Each named move below is a turn or a mirror, shown by a few rows before and after it. Which moves, in which order, take the first row of each later pair to the second? The first pair is answered.
P (before |-> after):
[ 20 -47   6  12 -18 -28  -7  23   1   1 -18 -17 -31  16 -17  31 -28 -61
  20  -5   9  -4  -5 -13 -36  49 -21 -21 -38  15  14  31   7  -2 -12  -9
 -38   8  11   3  -7  11  34 -38   5  -7  26   9   6   3 -16  -4  -3  32
   9   3  12  53  15  16  26 -29 -40 -12  16  46   3   3 -52  55  17  17
 -42  11  19 -44  13 -25   4  21  17  14  15  -6 -43 -22  10 -53 -23] |-> [ -1 -43  -8  -8  30 -23  -5  22   3  22 -28 -16 -23   4 -25  26  -4 -49
  42 -35  17 -15 -17 -14 -16  60   3 -16 -12  -4  23  35 -19  12   5 -27
 -38  23  -5 -58  -2 -11  32 -26  34  -5  -1  34  -1  22  -8 -16  26  39
  -3  18  -3  52 -26  -1  -8   5 -14 -47  27  31  14   2 -18  35   5  -7
 -21   0  19 -25  -9  24  -9  67 -20  30   5 -11 -21   1  24 -43  -3]
[-39  -4  40  23 -28  27 -26  10  15 -17   2  10 -27   3 -13  24  33   3
  12  -9 -28   3 -10  22 -14 -41  14   7  -5   5 -26  42  57  39  22  60
 -32 -15  -5 -17   4  15  93 -37  -6  27 -19 -24  -5 -46  10   3 -27  14
  21 -56   9 -29  29 -32  13  36 -38 -13  -4   3  12  13 -35   3   9 -16
  49  -6  32 -40 -26 -11  42 -39  20  11 -11  24 -30   8  -9  10   0] |-> [-51  -2  33  14  -4  30 -23  11  14  -6  -2  10 -25  -3 -18  21  47   9
  24 -27 -23  -3 -18  22  -4 -36  27   7  10  -5 -23  47  42  46  32  50
 -33  -8 -13 -47   8   1  93 -30  11  28 -37  -9 -11 -35  14  -4 -11  17
  16 -49   0 -29   5 -40  -6  54 -25 -32   1  -4  18  13 -14  -8   4 -28
  63 -12  29 -30 -38  15  34 -13   0  18 -16  21 -19  21  -1  15  12]
[ 42 -20  38   5 -17  -7 -39  16  -8 -16 -24 -11  23   1  16  34  31 -18
 -18 -15  27  30 -31  -3   0  -4  12   2 -10 -10   4   6 -10  18 -10  29
 -34  -6  11 -20   7  12  22  17  -5  16 -16  -3 -18  34  -9  -1 -27  14
   5  -9  -1  44  17  10  -8   6 -25   2  31 -31   8 -22  29  15 -13  41
  12  16   8  21  12 -47 -20  24   1 -23   0  30  18 -43  -9 -11   8] |-> [ 37 -21  35   3  -9  -7 -40  16  -7 -13 -27 -12  24  -1  15  32  36 -16
 -16 -20  31  27 -34  -2   2  -2  15   3  -5 -14   6   8 -15  21  -8  26
 -33  -4   8 -28   7   8  21  18  -1  16 -22   2 -19  37  -7  -5 -21  13
   3  -8  -5  43   9   6 -13  12 -21  -4  33 -33  10 -23  35  12 -16  36
  14  14   7  25   8 -42 -23  32  -6 -22  -1  30  22 -39  -7 -10  12]
[  6  -8 -12  33  12 -45  37 -28   2 -29   4   6  -3  -4 -31  39 -14 -35
   1  -3  11  54   3   1 -32  -1  25 -35 -12 -16  12  -5  50 -41 -22   8
  19  18 -12   4 -32  10 -10  -9  -3  47  20   9  11 -19   0  14  18   2
  -2   3  87  -1  21  16  10  26  -6 -53  41   2  -8 -32 -15 -20  10  38
  -2  29 -26 -17  -4  11  25   4  11  -1  20 -13   6   0 -39  50 -17] |-> [ -3  -7 -17  24  29 -42  37 -27   1 -21   0   4   0  -9 -34  37  -3 -30
  10 -14  14  52  -2   0 -23   4  35 -33  -3 -22  14  -2  38 -35 -15   2
  17  23 -19 -19 -30  -1 -10  -3   8  47   9  19   8 -12   3  10  29   3
  -6   9  81  -1   6   9  -4  38   5 -64  45  -2  -5 -33  -3 -27   5  29
   7  25 -27  -9 -13  30  20  21  -3   4  15 -14  15   9 -33  53  -6]
Z (before |-> after):
[-11  -6  -7  22  -7  23  -7 -22 -19   1 -22  14 -26   2  18 -21 -14  -1
  -8 -13 -19  14  -6 -36 -22 -22 -27  -6  -8  -3  18   6  -5  -5  25  -4
   7 -15  16  25  -7 -13 -14   0  -7 -15  29  13  32  26  -4  18  26 -19
   4  21 -10 -16  17  -4   8  19   3 -17   3  12 -20 -17  26 -19  34  -2
  27 -20   4   2  20   8  20  -8   3 -24  23   5  26   4  -1 -36  15] |-> [-13   2 -10  19   8  26  -2 -30 -22   5 -28  15 -24   4  18 -24 -12   1
   3 -11 -12  18  -8 -39 -18 -13 -24  -7  -6  -1  23   6 -14   3  26 -14
   3 -17  11   9  -4 -20  -5   8  -2 -15  25  19  28  37   1  21  25 -20
   6  27 -10 -11   6  -6   3  25   7 -24   5   8 -18 -19  30 -10  25   1
  25 -22   6  10  15  26  13   6  -4 -18  24   2  22   4   8 -33  16]
[-25  11  22  -5  14   3  -9   5  15  39 -16   5  46  -7 -44  29   9   1
 -12 -29  20  18 -10  -5  13  -9  31 -19  36  -2  -9  -4 -17 -19  26   2
   3  30  16 -62   0 -65 -17  34   9  11 -10  -7  -5  36   6  18  17  -6
   9 -11 -11  -1 -67 -12  -7  58   0  -2  24 -11  33   3  19 -39 -26 -15
  42   6  24   8 -20  71   7  69 -37  41 -21 -26   7  12  -2  14  73] |-> [-15  20  -6  10  15 -16 -23 -22  12  10  12 -20  28   6 -21  36   6   4
   9  27  21  16   1 -10   7 -27  -9  17  23  -3 -15   4  -5  -1 -12 -21
 -41  51  10 -42  22 -33  24  36  37  41  -9 -37   0  39  -5   2   8  44
  23 -31  -2   1 -65 -28 -37  54 -44   2  37 -19  26  -5  21  -3 -43  10
 -25   5  31  65 -10  65 -15  61 -29  27 -24  -2 -10 -28   2  -2  34]
[ -6  -3 -46  15  13  -5  -6  -8  13  -8  22 -29  -9   7  26 -27  -2   7
  29  54 -13   1  -6  12  17 -33 -27  32  -7 -14 -16  23 -15   8 -45 -41
 -43  -1 -16 -16  24  21  26  -2  38  35 -16 -28   0  13 -13  -9  31  47
   6  -1   2 -15 -20 -33 -27  19 -32 -19  14  -3 -13  -9  12  34 -21 -17
 -45   3   3  81  10  34 -27  12  15  12  21   6  15  -9   3   7 -38] |-> [ -4 -40 -20  20 -50  -2 -16  34  20 -11  29 -24  -8  -2  21 -23  -8   5
 -22  34 -44  -7  -8  20   3 -65 -20  26 -12 -22 -36  23  14 -25 -29  -2
 -25  -6   6  29   1  42 -16 -35   8  22   7 -43  17 -21 -26 -21  37  32
  -9 -10  -4 -40  21 -20   1  -6 -36  10  -3  16 -20  -1 -11   1  25 -34
 -11  11  -3  28  24 -26  15 -33  44  -9  15   2  36   1 -39   8 -24]
J (before |-> after):
[  0  -8  29 -14  10   5  11   9  -2  38   2   5   9 -31  -6  -7  43  17
 -16 -31  -7  10 -45  20 -13   9   2  13 -13 -39  14 -28  24 -11  -6  -4
  11 -16 -10  -1   9 -14  -9  23   0  -5  -1  -6 -13  22 -14   7  -9  -8
 -15   9  28 -17 -10  16  13  29  20   6   1  35 -10 -40   7  24 -14   6
  -7  54   2 -17  12  34  23  12   2  -8  10 -18 -18  12  25  -7  -4] |-> [  4  -1  24 -10  15   3  12   0  -2  35   5   2   8 -29  -3  -6  40  18
  -9 -21  -4  11 -42  18 -12  13  -3  17 -16 -37  17 -27  22  -4 -15 -10
   5 -16 -12  -1  14 -14   2  28   5  -3  -2  -8 -15  26 -12   7 -13  -3
 -11   7  30 -14 -13  15  10  29  15   5   3  31  -8 -42   8  35 -19  15
 -21  53   2  -7  11  38  15  14   2  -5  12 -16 -23   5  30 -10 -12]
[  0  25 -47  17  31 -12 -45   2   9 -38  -8   6 -11   2  16 -43 -31   9
  29  35   1 -20   8 -41   1  -8 -10  12  10  -2  36  20 -36  41 -54  -7
  24  34   5 -26  10  39  20 -13  13 -37 -52  47 -38 -21  23 -19   6  68
  18  15   3  13  52 -43 -38  42 -38 -24  16  65 -24 -15  53  53 -42 -68
 -39  17  -2  24   5 -29 -45   0 -31 -12  47  14  -3 -43  19   0 -22] |-> [ -13   -3  -40    4   15   -5  -53   39   17  -28   -7    6   -7  -13
    6  -41  -17   19    1   -1  -19  -38   -1  -34    4  -29   13   14
   26  -25   23   26  -28   22  -31   13   34   45   14  -29   -3   40
  -13  -32   13  -41  -56   50  -28  -36   19  -41   35   67   -2   13
  -14  -11   57  -46  -44   48  -26  -23   12   70  -23  -11   61    9
  -11 -100    1   15   -7    1    0  -46  -22   -5  -34  -23   34    9
   30  -18   -7    6    0]
[ -5  -7 -35 -15  10  -4  -4 -10  22  18  13 -39  -8   5 -31 -25  13   4
  30  15  10  -9  10   3  22 -12   0  21  -1 -23  -2 -24 -25  13  12 -17
 -21  25 -23 -25  45   6  19   9  33  -1 -36  14 -12  11  -7   7  21  27
  13  32 -17 -13 -16 -28 -40  36 -14 -14  23  32  -2  18  40 -25 -22 -29
   9  -1  15  59  -1  62 -10  13 -31   6 -39  21   3   1   4 -11   7] |-> [-12 -25 -19 -22 -11   5  -4  17  25  29   4 -29  -2  -5 -42 -25  18   3
   8 -18  -1 -14   5   8  22 -16  23   8   9 -29  -5 -27 -22  -7  36   2
   0  19 -14 -23  28  -1 -15  -4  15 -16 -30  23  -9   0  -7   5  32   5
  -3  37 -26 -25  -7 -19 -24  33   5  -9  10  41  -1  24  37 -57   1 -48
  52  -1   9  20  -2  47  14   5 -29   5 -42  11  20  25 -11  -1  29]
[ 13  -4 -10  -8   0 -20 -16  30 -11 -20  14 -20  -2  26   1  10  16  -3
  15  34 -23  -1 -12   2  -1 -10  -9  21  -4 -22  -1  30  18   6 -19 -27
 -37  13   6   9  -3   7   9   1   0  11  -4 -21  12   5  -5 -15  -3  26
  27 -17  16 -14   1 -19 -25  10 -34   6   3   4 -14  -4  17  15   5   7
 -34  -2 -12  32   9   8  -3  12   9  -4   5   2   0 -22   0  -3 -12] |-> [  2 -24   0 -17 -15 -14 -19  56  -7 -12  10 -16   2  16  -8   9  24   0
  -6   6 -36  -9 -17   7   1 -22   7  15   4 -35  -7  31  23 -13   0 -10
 -23  14  13   9 -15   5 -19 -12  -8   2  -3 -15  18  -6  -7 -25  13  15
  13 -16   7 -29   6 -14 -24  11 -21   8  -3   8 -12   0  19 -14  27 -13
   1  -4 -16   5   7  -4  15   6   9  -8  -3  -5  20  -2 -18   1   8]

(two moves a pair)
[ -7  34   6   0   3  17  24  27 -24  -4  30 -30  -3  -9   9   6  -5  -2
 -31 -22 -10 -12 -25 -20  -9  -1   5  20  12  -6 -11 -26 -19  -6  36 -14
  32 -10 -11   8  20  19   1  18  20   8  33  20   8  13  12  -9  12  22
 -22  13  15   3 -11  -5 -12  39  18  -5   8 -25   0   7  20   9   5  10
   8  -8   0 -19 -47  25 -10  -1  13  16 -15  -6  16  -7   5  -7  16] |-> [ -4  44   3   4   7  16  24  18 -27  -7  30 -32  -4  -4  13   5  -9  -4
 -23 -12  -6  -7 -21 -22 -10   4  -2  22   8   0  -8 -27 -22  -1  26 -21
  29 -11 -14  10  26  20  12  23  23  11  33  17   5  19  12  -3   4  24
 -16  12  19  10 -13  -6 -12  37  10  -5   8 -27  -1   4  19  22  -2  19
  -7  -5   2 -10 -45  28 -16   0  15  18 -11  -3   6 -15  12 -10   8] : J, Z
[ 14 -31  30 -28 -12   6  18 -41  57 -32  37 -10 -53 -20  25   5 -41 -24
  16  29  22   2  -1 -21 -25  25 -21 -44 -35  -7  19  -6 -65  11   6  34
 -36  -1  14   6  27  28  -7  44 -25  -5  53 -52   8  17  -4 -23  23  43
 -41  -7 -13  25   9   8  10   8 -23  -4  -6  -3 -10 -25 -55  24 -22  30
  -3  -7   2  51  41 -46   0 -28  17  -4   8  58 -49 -21  13 -39  10] |-> [ -6 -43  15 -45  12   9   8 -27  62 -23  39 -18 -52 -32  21   3 -15 -11
  20   6  15 -19 -12 -19 -11  13  -3 -29 -12 -34  14   4 -73  14  18  26
 -46  25   7 -31  30  24 -16  43   3   2  32 -41  10  22  -6 -50  58  62
 -57  -5 -30  10 -17 -12 -26  32 -12 -24   2 -12  -3 -29 -27  -4 -17   4
  16 -14   0  67  26 -24  -3  -3  -8  -5  -9  59 -19  -3   6 -36  26] : J, P
[  4 -10  11   9 -12 -11 -21  31  15 -20   1   8   7   3  -4   9  -3  -1
 -47  -1 -20 -20  13   4   7 -28   3  12  -8  22 -33  -1   9 -14  10  14
   8   5   9   8  -9  17 -16 -17   2  -3   8 -19  14 -24 -16 -14  24   1
  -2  -3   9 -23  29  -5   9 -17   0  18  -7  20   0 -17  -5 -31  11 -13
   3   6  13  -2   6 -33  27 -34  41   0 -11   5   0   9 -14 -16   6] |-> [-10   2  -8  -8  37  -7 -19  19  15  -5  -8   6  12  -2  -7   3  17   7
 -15 -14  -7 -26   3   1  26 -12  17  18   9  11 -23   0 -16   5  17 -10
   2  22  -7 -45  -1  -4  -5   1  29   3 -20   2   4   0  -8 -19  41   9
  -5   9  -2 -17 -12 -21 -24  14  20 -15   6   4   7 -18  28 -34 -10 -24
   8  -2  13  26 -13  17   6  12   4  17 -18   4  10  22   6 -11  16] : P, Z
[ 27  -7 -40  -5 -64  22  19   1 -13  24  22   9  24 -14  17 -16 -38  23
 -14   1  39   7  16  22  25  27 -24  -6   6   8   3   7 -18 -33   0  52
 -20 -10 -14  56 -16   0 -13  27 -20  38  41  -2  14 -30  18 -32 -17  35
  -2  -7  -4 -22  16  21  72   6   2   3 -29  14  -4 -10  -2 -23 -13 -57
 -10  10  15 -11 -29 -49  29 -33  70 -21 -33   7 -14  31 -27  32 -16] |-> [ 13   6 -44 -20 -22  32  32  -5 -14  46   4  20  34 -21   6 -24 -27  26
   9 -28  54   7   8  22  41  53   1 -16  25   7  17   4 -48 -21  16  38
  -8 -14 -25   7 -15 -33 -13  45 -10  30  19  27  -1  -7  31 -23  -8  18
  -3  13  -9 -12 -18  17  61  29  35 -23 -25   4   7  -9  19 -31 -30 -69
  13   1  15  -8 -47  -3  16   7  40   0 -32  -5 -10  53  -5  43   6] : P, J
[-21   0   1 -21  32   7  -3   3   4  23 -13   8   7 -13 -15  -3  25   9
  19 -37  -3  -9 -25   6  17  -6  28   8  23 -22  -8   4  -6  -1  22   7
  -4  18   0 -39 -11 -21  -8   2   9   3 -23  22  -2   9   2 -12  25 -12
  -9  13 -21  -3 -23  -3 -20  29  27 -25   1 -11   2   4  34 -29  -7 -34
  44 -22  -3  -1 -17  22  12  33 -16   4 -20 -11  28  26  -4  11  26] |-> [ -6  -9 -16  -1   1 -11 -25  -3   2 -12  21 -17 -12   0   6  10  18  12
  10  15 -16 -16 -14   4   5 -40 -13  44   5 -27 -24  14  22   2 -15   3
 -41  40   2   4   2  23  15 -12  27  27  -9 -18  14  -8 -17 -36  19  35
   1 -14 -14 -15   1 -15 -38  14 -24  -5   8 -12  -9  -2  25  -8  -3 -17
 -13 -18   4  34   0 -17   8   2   9 -24 -26  13  19 -12 -21  -7 -11] : Z, Z
[  0  15  16  -4  19  17  19 -10  -2  11 -11   8   2  11  -4  -6   0 -16
  18  -2   8   8 -14  -1   2  17  18 -12  11  -3  -4  -9 -17  16  11  -9
  18 -22  -5 -23   3  -6  -3  22  -4   4  -7  11  -5  11   7  11  -5 -14
  10  19   0   2  -9  -5  -1  -1  27   2  -5  -1  14  -3   6  -6  -1  -5
  10  -3  -8  -4  -1  26  -6  15 -15  17  -9  -4   7  15   7   6  12] |-> [ 13  15  20  12  -9  10  13 -17  -4  -6   0   4  -2  22   3  -1 -14 -22
  10  27   5  14  -5  -1  -7   7  -6  -5  -8   8  -8 -11   0  12  -6  -4
   8 -26   3  15   5  12   8  17 -15   9  12  -7   2   0  -1  15 -24  -8
  21   9  10   3  15   2  11 -20   2  21 -10   6   6  -3 -12  15  -1  13
 -19   3  -4  -5  16  -2  -3 -13   8   6  -3   4 -10  -7   0  -5 -11] : J, P
[  4  14  36 -30  10 -12  55 -18  12  -7  10  -4  16  -1  19 -13  23  -4
  25  -5  26  -5  40   7 -21  -3  -2  -1  -4 -28   4  -6 -18  19 -21 -19
  -5  -8 -16 -18 -15  -7  37  21   6  -8  11  14 -10  -5   9  -6 -48 -38
  24  -5  -3  21 -27  23   5 -38   3 -11 -13   1  10 -12  24  31 -44  22
 -37  -3  -5  29 -26   3  -7 -12  -7  42  -8   9 -34 -16  22 -10  15] |-> [  5  -1  29 -23 -14 -21  40  -6  14 -23  29 -18   6   1  26  -6  26   1
  11   8  10 -15  43   9 -26 -31 -16  17  -8 -40  -9   1   1  12 -32 -12
 -22   8 -12   7 -14  17  35   5  15   2  17  -6   4 -21  -2 -27 -40 -14
  19 -23  -6   4 -12  16  -6 -46 -21  -1 -13   4   5 -13  21  24 -28  21
 -53  -2  -5  38 -19 -27   1 -32   8  22 -17  20 -24 -27   2 -16   2] : J, P
[ 20  -6  15  17 -25  -3 -11  40  -1 -10  14  27 -30 -20   3   5   5  14
  29 -33  14 -27  -2  -7   7  -4 -21 -20  10 -39  37  24   3 -30  48 -32
   6  37 -16 -16  35 -37 -13   4 -65  19  63  66   0   8  28  44 -22 -26
  18  48  37 -20  -2  -7  21  15  28  -2  -6 -17   4   5  14  27  -3  23
  13  -8 -65 -12 -32  18 -44  18  14  37  17   1  24  63 -34  -5  15] |-> [ 29   5  11  23 -20  -6 -10  26  -3 -17  15  27 -30 -15   6   5  -1  10
  38 -14  21 -22   2 -10   5   3 -32 -19   2 -31  41  22   1 -24  37 -39
   2  32 -16 -11  41 -35   1  10 -65  24  65  62  -3  13  30  54 -34 -23
  26  47  44 -12  -3  -7  23  11  20  -1  -4 -21   3   4  11  46 -14  37
  -7  -4 -63  -1 -29  21 -54  17  18  40  22   5  11  52 -25  -8   6] : P, Z
